What is the hidden score of each row? Scores go from 0 to 20, and 10 is about the middle. The score is a weighted sum of the row's numbers plus the product of two more (or one squared), each taken from its middle value.
Array([9, 20, 26, 36, 29, 34, 25, 24, 18, 32, 54, 42, 6, -4, -14, -2]) -> 12
Array([-17, -21, -9, -6, -4, 2, 11, 29, 36, 35, 34, 29, 3, -4, -14, 1]) -> 15
Array([24, 27, 3, 1, -2, -3, -6, -22, -33, -38, -32, -28, -10, -1, 8, 19]) -> 5
Array([-28, -18, 4, 10, 15, 30, 45, 73, 80, 83, 64, 80, 21, 13, 2, -19]) -> 14
Array([-18, -9, 9, 9, 16, 14, 16, 17, 20, 9, 1, -6, -33, -42, -49, -38]) -> 9
Array([-7, -7, 2, 7, 12, 28, 42, 68, 87, 68, 53, 46, 17, 4, -2, -7]) -> 10
Array([-24, -19, -6, 4, 10, 14, 21, 28, 36, 50, 66, 59, 18, 9, 1, -13]) -> 15
Array([-38, -31, -17, 1, 7, 20, 34, 58, 25, 10, -9, -19, -34, -35, -33, -37]) -> 10
Array([-24, -39, -28, -24, -23, -21, -24, -28, -28, -27, -27, -31, -19, -8, 10, -7]) -> 14
Array([3, 5, 37, 6, -8, -36, -41, -42, -37, -36, -33, -34, -36, -39, -30, -18]) -> 9
Array([31, 35, 47, 48, 50, 53, 35, 3, -11, -20, -28, -22, -14, -3, 7, 20]) -> 4
Array([-26, -14, 15, 26, 37, 50, 62, 83, 49, 32, 15, 1, -25, -26, -33, -37]) -> 10
Array([-22, -33, -26, -22, -17, -20, -21, -23, -26, -27, -25, -25, -14, 2, 21, 3]) -> 13
Array([58, 48, 57, 41, 47, 25, 7, -14, -23, -28, -28, -10, 30, 6, 18, 37]) -> 4
Array([12, -8, -23, -28, -35, -40, -43, -41, -38, -33, -31, -14, 11, 45, 74, 46]) -> 11
Array([20, 22, 35, 34, 34, 27, 19, 7, -5, -13, -19, -8, 21, 45, 29, 19]) -> 2
Array([-30, -30, -21, -26, -27, -29, -12, -34, -36, -34, -34, -34, -31, -31, -31, -29]) -> 14
Array([-21, -4, -21, -31, -31, -40, -45, -47, -42, -38, -32, -32, -26, -24, -21, -19]) -> 9
Array([32, 35, 48, 43, 47, 52, 33, 6, -14, -21, -26, -20, -7, -3, 8, 20]) -> 5
Array([-20, -22, -16, -20, -28, -33, -35, -37, -37, -40, -19, -39, -36, -31, -25, -22]) -> 12
Array([-5, -16, -10, -4, -1, 9, 2, 10, 3, 5, -1, -3, 12, 29, 19, 3]) -> 10
Array([36, 16, -16, -24, -30, -37, -42, -39, -27, -22, -8, 4, 43, 66, 94, 67]) -> 13
Array([-34, -39, -13, -8, 17, 30, 16, -10, -15, -23, -23, -24, -22, -27, -29, -31]) -> 13
Array([-11, -8, 1, -7, -12, -19, -27, -23, -14, -1, 12, 0, -26, -22, -17, -12]) -> 14
Array([-12, -20, -14, -15, -13, -12, -17, -16, -14, -13, -11, 1, 27, 12, 2, -8]) -> 10
Array([-36, -30, -22, -25, -28, -22, -10, 18, 56, 37, 19, 8, -13, -19, -23, -34]) -> 12
Array([0, 7, 21, 25, 29, 33, 37, 55, 72, 50, 27, 13, -31, -38, -26, -16]) -> 8
Array([-19, -28, -19, -16, -9, -1, 12, 33, 55, 39, 28, 23, 10, 7, 1, -8]) -> 12
Array([-32, -30, -18, -19, -18, -16, -23, -19, -17, -25, -36, -36, -38, -43, -49, -43]) -> 11
Array([47, 53, 56, 58, 43, 40, 8, -19, -30, -39, -35, -31, -12, -3, 9, 27]) -> 5
Array([-24, -27, -23, -30, -30, -30, 1, -36, -36, -36, -34, -33, -31, -34, -29, -25]) -> 14
Array([-9, -4, -25, -31, -30, -33, -35, -35, -35, -36, -39, -40, -32, -25, -18, -18]) -> 7
Array([20, 26, 38, 38, 36, 33, 26, 12, 0, -6, -9, -12, 15, 35, 20, 10]) -> 3
Array([32, 34, 42, 44, 46, 50, 32, 2, -18, -28, -29, -23, -6, 6, 12, 26]) -> 5
Array([16, 6, -1, -4, -4, -8, -12, -26, -35, -43, -36, -27, -13, 0, 10, 21]) -> 7
Array([44, 30, -22, -24, -24, -20, -19, -11, 20, 44, 32, 43, 74, 73, 80, 65]) -> 11
Array([-28, -32, -27, -34, -37, -39, -40, -29, -4, -19, -28, -27, -25, -21, -24, -25]) -> 11
Array([72, 52, -19, -26, -35, -41, -39, -26, -10, 1, 16, 35, 81, 112, 127, 108]) -> 13
Array([-7, -17, -7, -4, 2, 9, 17, 27, 27, 29, 24, 21, 3, -5, -10, 9]) -> 14
Array([-30, -21, -4, -4, -2, -4, 0, -1, 4, -6, -17, -22, -40, -48, -50, -46]) -> 10
Array([6, -7, -18, -24, -33, -41, -41, -38, -33, -32, -35, -20, 6, 33, 59, 35]) -> 10
Array([-14, -1, 9, 3, -22, -29, -37, -44, -45, -43, -39, -41, -34, -33, -27, -20]) -> 10
Array([36, 28, -8, -7, -1, 10, 16, 28, 48, 64, 42, 30, 22, 27, 28, 34]) -> 9
Array([21, 15, -24, -29, -22, -17, -30, -44, -29, -14, -6, 0, 15, 19, 17, 24]) -> 10
Array([-22, -20, -7, -10, -12, -15, -20, -9, 15, -5, -27, -47, -46, -43, -33, -29]) -> 10
Array([-35, -30, -20, -23, -30, -36, -38, -22, 10, -9, -24, -27, -26, -27, -31, -35]) -> 10
Array([-25, -18, 11, 20, 38, 52, 68, 28, 7, -7, -14, -27, -24, -27, -27, -26]) -> 5
Array([12, 3, -29, -31, -16, -18, -3, -27, -27, -33, -29, -25, -7, 3, 10, 11]) -> 5
Array([3, 14, 40, 52, 43, 47, 39, 38, 16, 19, 43, 29, -6, -18, -19, -9]) -> 14
Array([17, 21, 0, -3, -4, -6, -11, -27, -34, -43, -37, -28, -7, 1, 14, 14]) -> 5
Array([-12, -11, -13, -12, -9, 0, 22, 44, 68, 52, 39, 26, 10, 3, -9, -11]) -> 9
Array([3, 19, 43, 24, -4, -19, -42, -42, -37, -33, -33, -35, -35, -38, -27, -7]) -> 10
Array([27, 9, -20, -22, -21, -27, -27, -20, -10, -1, 10, 22, 56, 75, 63, 53]) -> 8
Array([-19, -10, 14, 23, 29, 40, 42, 24, 1, -4, -13, -15, -23, -22, -22, -26]) -> 8
Array([-6, -20, -19, -24, -32, -42, -40, -38, -35, -33, -35, -34, -4, 16, 46, 16]) -> 11
Array([-7, -19, -9, -8, -4, 7, 15, 29, 37, 47, 63, 87, 43, 33, 15, 4]) -> 16
Array([-19, -9, 13, 22, 27, 37, 48, 58, 58, 61, 66, 89, 39, 25, 8, -9]) -> 12
Array([-8, -6, 3, 2, 6, -10, -1, -5, -6, -8, -13, -15, 13, -8, -25, -19]) -> 6
Array([2, 6, 28, 30, 35, 36, 42, 60, 56, 56, 32, 18, -29, -9, -24, -12]) -> 9
Array([66, 45, 20, 23, 5, -37, -31, -17, -6, 3, 12, 29, 71, 65, 79, 68]) -> 13
Array([-35, -35, -29, -31, -29, -25, -16, -4, 12, 22, 31, 20, -19, -30, -35, -40]) -> 17
Array([7, -4, -5, -15, -20, -26, -25, -12, -7, 2, 10, 24, 71, 48, 34, 20]) -> 10
Array([-22, -18, -19, -25, -33, -36, -42, -37, -37, -35, -35, -37, -29, 5, 25, 5]) -> 10
Array([-24, -27, -26, -28, -32, -37, -40, -13, -35, -35, -33, -31, -32, -23, -23, -20]) -> 6
Array([22, 16, 3, 6, 10, 16, 24, 37, 52, 70, 48, 37, 12, 10, 14, 18]) -> 10
Array([-1, 6, 29, 44, 62, 73, 53, 51, 22, 8, 27, -4, -18, -21, -25, -16]) -> 16
Array([-17, -19, -22, -29, -38, -39, -38, -34, -17, -1, -13, -32, -30, -32, -35, -26]) -> 15
Array([-36, -30, -1, 10, 23, 30, 43, 68, 35, 17, 4, -13, -33, -31, -33, -37]) -> 11
Array([48, 34, -18, -20, -21, -21, -16, 5, 29, 48, 28, 36, 58, 66, 60, 69]) -> 10
Array([-26, -27, -20, -21, -17, -21, -20, -18, -23, -22, -20, -12, 15, 0, -9, -20]) -> 10
Array([-32, -30, -16, -13, -12, -5, 5, 22, 31, 38, 49, 39, -2, -11, -20, -26]) -> 16
Array([6, -6, -12, -13, -11, -9, -13, -14, -16, -11, 13, -2, 16, 28, 21, 29]) -> 13
Array([-2, 6, 28, 34, 25, 24, 24, 18, 7, 3, -4, -2, -24, -33, -43, -28]) -> 7
Array([0, 9, -10, -11, -11, -12, -11, -10, -12, -10, -11, -9, -3, -4, -5, 0]) -> 8
Array([-24, -26, -24, -25, -23, -24, -26, -23, -28, -30, -28, -26, -6, -18, -26, -31]) -> 9
Array([-11, -14, -9, -7, -7, -7, -3, 3, 15, 30, 42, 34, 7, -1, -3, -5]) -> 15
Array([34, 43, 64, 51, 35, 17, 0, -24, -34, -45, -38, -36, -22, -11, 5, 19]) -> 4
Array([-14, 0, 23, 28, 26, 30, 33, 42, 45, 57, 66, 89, 48, 36, 19, -1]) -> 13
Array([-23, -26, -16, -18, -19, -19, -19, -17, -22, -18, -15, -8, 19, 2, -5, -14]) -> 11
Array([-4, 1, 10, 16, 11, 15, 15, 21, 31, 46, 68, 57, 23, 12, 3, -8]) -> 14
Array([43, 38, -17, -22, -28, -18, -6, 15, 45, 67, 94, 77, 53, 44, 41, 43]) -> 12
Array([-9, -6, 6, -2, 19, -16, -21, -18, -7, 2, -5, 7, -17, -15, -15, -12]) -> 9
Array([16, 22, 39, 47, 45, 38, 31, 22, 11, 4, 3, 2, 5, 25, 13, 2]) -> 6
Array([-4, -3, 9, 9, 19, 32, 48, 70, 90, 72, 58, 50, 18, 8, -1, -5]) -> 9
Array([-6, -12, -20, -28, -26, -31, -32, -35, -36, -28, -8, 13, 71, 46, 28, 8]) -> 8
Array([21, 24, 2, 0, -2, -4, -11, -23, -32, -41, -31, -25, -11, -3, 6, 15]) -> 5
Array([41, 46, 39, 41, 29, 25, 9, -12, -24, -25, -13, -1, 41, 19, 20, 39]) -> 6
Array([12, 0, -20, -28, -28, -30, -32, -31, -24, -12, 7, 33, 92, 68, 47, 31]) -> 9
Array([-20, -10, 7, 11, 15, 15, 16, 22, 29, 40, 28, 21, 2, -3, -6, -16]) -> 12
Array([-29, -36, -26, -3, 2, 27, 33, 9, -20, -22, -32, -31, -28, -30, -32, -31]) -> 11
Array([-15, -16, -24, -31, -42, -41, -31, -17, 1, 18, 4, -6, -26, -32, -32, -26]) -> 15
Array([-20, -29, -25, -19, -14, -5, 7, 26, 52, 35, 22, 19, 5, 2, 0, -6]) -> 12
Array([-20, -15, 2, 3, 6, 9, 7, 12, 12, 2, -6, -13, -37, -47, -56, -41]) -> 10
Array([-20, -21, -19, -30, -38, -37, -38, -34, -33, -14, -32, -33, -32, -33, -31, -27]) -> 15
Array([-4, -10, 9, 11, 16, 25, 33, 50, 30, 21, 12, 15, 21, 21, 14, 10]) -> 11
Array([27, 21, -29, -30, -29, -16, -40, -44, -28, -17, -8, -2, 13, 17, 24, 25]) -> 10
Array([3, -4, -11, -10, -12, -16, -20, -34, -43, -46, -46, -39, -24, -13, -4, 10]) -> 8
Array([-11, -2, 8, 13, 11, 11, 13, 20, 24, 39, 22, 17, -3, -7, -13, -20]) -> 11
Array([14, 3, -10, -18, -26, -28, -21, -6, 0, 10, 17, 33, 78, 61, 44, 30]) -> 10
Array([11, 23, 40, 39, 47, 41, 35, 30, 17, 17, 13, 13, 4, 20, 3, -1]) -> 5
Array([28, 38, -27, -37, -41, -51, -56, -51, -38, -25, -18, -12, -1, 1, 8, 18]) -> 6
Array([-2, -19, -21, -25, -33, -39, -45, -41, -37, -34, -32, -32, 2, 24, 61, 26]) -> 14
Array([33, 33, 45, 43, 48, 50, 32, 1, -15, -22, -28, -22, -5, 0, 13, 20]) -> 5
Array([-12, -16, -26, -33, -32, -25, -13, 5, 24, 39, 26, 17, -12, -21, -29, -22]) -> 14
Array([-32, -36, -31, -36, -40, -37, -28, -9, 19, 3, -8, -15, -14, -15, -17, -21]) -> 12
Array([-14, -14, -7, -11, -17, -27, -33, -33, -23, -13, 3, -10, -28, -24, -21, -19]) -> 14
Array([32, 32, 28, 27, 13, 12, 2, -7, -18, -10, 3, 17, 61, 38, 17, 29]) -> 7
Array([1, -9, -3, 1, 6, 9, 14, 21, 19, 20, 15, 18, -2, -9, -2, 19]) -> 13
Array([22, 22, 3, -3, -4, -6, -11, -23, -33, -41, -33, -25, -4, -3, 7, 14]) -> 5
Array([1, 3, -26, -29, -37, -38, -47, -52, -45, -36, -28, -28, -22, -19, -18, -13]) -> 9
Array([-13, -1, -14, -14, -12, -13, -12, -14, -15, -10, -6, 3, 12, 14, 5, -3]) -> 8
Array([34, 44, 66, 45, 22, 0, -14, -34, -36, -32, -31, -32, -32, -23, -5, 15]) -> 5
Array([-24, -25, -10, -3, 3, 7, 9, 21, 29, 42, 58, 51, 12, 0, -7, -14]) -> 17
Array([47, 24, -20, -29, -36, -42, -45, -41, -28, -17, -2, 11, 55, 83, 116, 82]) -> 14
Array([45, 40, -12, -18, -17, -6, 4, 21, 38, 56, 35, 21, 37, 40, 44, 49]) -> 8
Array([-5, -5, 8, 6, 12, 16, 17, 25, 35, 51, 72, 62, 27, 15, 7, 1]) -> 16
Array([2, 12, 27, 34, 25, 24, 20, 17, 6, 1, -4, -7, -25, -32, -36, -19]) -> 7
Array([-4, -12, -15, -8, -7, -7, -7, -3, 7, 21, 39, 28, 9, 3, 1, -2]) -> 15
Array([6, -3, 2, 1, 6, 7, 11, 18, 16, 17, 13, 9, -8, -9, 0, 20]) -> 13
Array([-5, -16, -12, -6, 0, 7, 16, 15, 14, 5, -4, -6, -4, 19, -3, 0]) -> 7
Array([-26, -13, 8, 26, 35, 63, 35, 16, -3, -5, -14, -14, -19, -22, -26, -30]) -> 11
Array([-37, -30, -19, -28, -29, -29, -19, 9, 46, 24, 6, -8, -19, -21, -27, -35]) -> 11
Array([-12, -14, -25, -28, -22, -15, -5, 16, 33, 48, 34, 28, -2, -15, -21, -17]) -> 14
Array([-26, -26, -22, -21, -20, -22, -23, -20, -24, -28, -23, -15, 10, -3, -14, -23]) -> 9
Array([-31, -33, -28, -32, -31, -31, -20, -7, 3, 13, 22, 12, -24, -31, -37, -39]) -> 16
Array([6, -12, -7, 0, -8, -5, -8, -6, -4, -4, -6, 2, 33, 51, 37, 24]) -> 9
Array([18, 30, 54, 25, 9, -17, -28, -43, -36, -35, -32, -35, -40, -36, -19, 2]) -> 7
Array([-9, 2, 27, 36, 56, 73, 54, 31, 15, 4, 0, -6, -14, -19, -19, -21]) -> 8
Array([7, -3, -15, -16, -7, -4, 6, -17, -20, -32, -30, -22, -5, 2, 5, 10]) -> 6
Array([12, 9, 26, 22, 30, 22, 24, 18, 23, 38, 59, 47, 10, 0, -10, -2]) -> 11
Array([22, 9, -24, -29, -29, -30, -14, -34, -37, -35, -31, -26, -10, 2, 8, 15]) -> 6
Array([21, 18, 12, 9, -2, -8, -17, -12, -5, 9, 21, 38, 86, 64, 44, 33]) -> 10
Array([-11, -18, -22, -16, -11, -3, 9, 27, 7, -3, -7, -13, -9, -8, -4, -1]) -> 10
Array([20, 16, -9, -9, -6, 2, 16, 39, 63, 82, 110, 99, 54, 43, 34, 27]) -> 15
Array([-6, 3, 26, 40, 53, 71, 85, 49, 17, 8, -2, -4, -19, -21, -24, -20]) -> 2
Array([3, 13, 28, 33, 25, 22, 22, 18, 2, -1, -5, -9, -26, -32, -36, -18]) -> 7
Array([8, 23, 42, 54, 57, 36, 13, -8, -20, -27, -32, -34, -24, -15, -14, -2]) -> 5
Array([-19, -23, -16, -17, -14, -17, -19, -17, -22, -19, -12, -5, 22, 10, -1, -11]) -> 10
Array([-21, -22, -18, -18, -19, -25, -31, -37, -15, -37, -38, -41, -41, -34, -31, -24]) -> 9
Array([-11, -2, 21, 33, 49, 73, 47, 29, 6, 4, -6, -4, -14, -21, -23, -23]) -> 10
Array([3, 14, 32, 33, 27, 24, 20, 18, 4, 0, -6, -10, -27, -35, -34, -17]) -> 7
Array([30, 25, -16, -16, -14, -7, 6, 28, 54, 76, 102, 89, 52, 42, 35, 29]) -> 14
Array([-34, -29, -20, -18, -11, -2, 10, 43, 77, 55, 39, 31, -2, -12, -17, -30]) -> 12
Array([-2, -9, -5, -11, -23, -25, -21, -14, -8, -2, 5, 21, 61, 46, 28, 13]) -> 10
Array([13, 8, -9, -12, -4, 3, -16, -30, -23, -13, -3, 0, 14, 13, 16, 18]) -> 11
Array([-10, -10, 0, -4, -12, -18, -26, -20, -11, 1, 15, 3, -20, -22, -15, -13]) -> 15
Array([-16, -1, 16, 3, -28, -35, -42, -39, -36, -34, -34, -36, -34, -33, -30, -23]) -> 10
Array([-37, -35, -21, -19, -19, -2, 7, 31, 1, -11, -33, -40, -33, -34, -31, -36]) -> 9
Array([-21, -6, -23, -28, -33, -30, -36, -34, -35, -35, -37, -39, -32, -29, -21, -22]) -> 9
Array([4, 10, 13, 23, 19, 24, 15, 22, 26, 41, 63, 53, 15, 2, -2, -2]) -> 15
Array([-26, -28, -24, -29, -34, 2, -33, -30, -30, -31, -30, -30, -28, -32, -29, -28]) -> 16
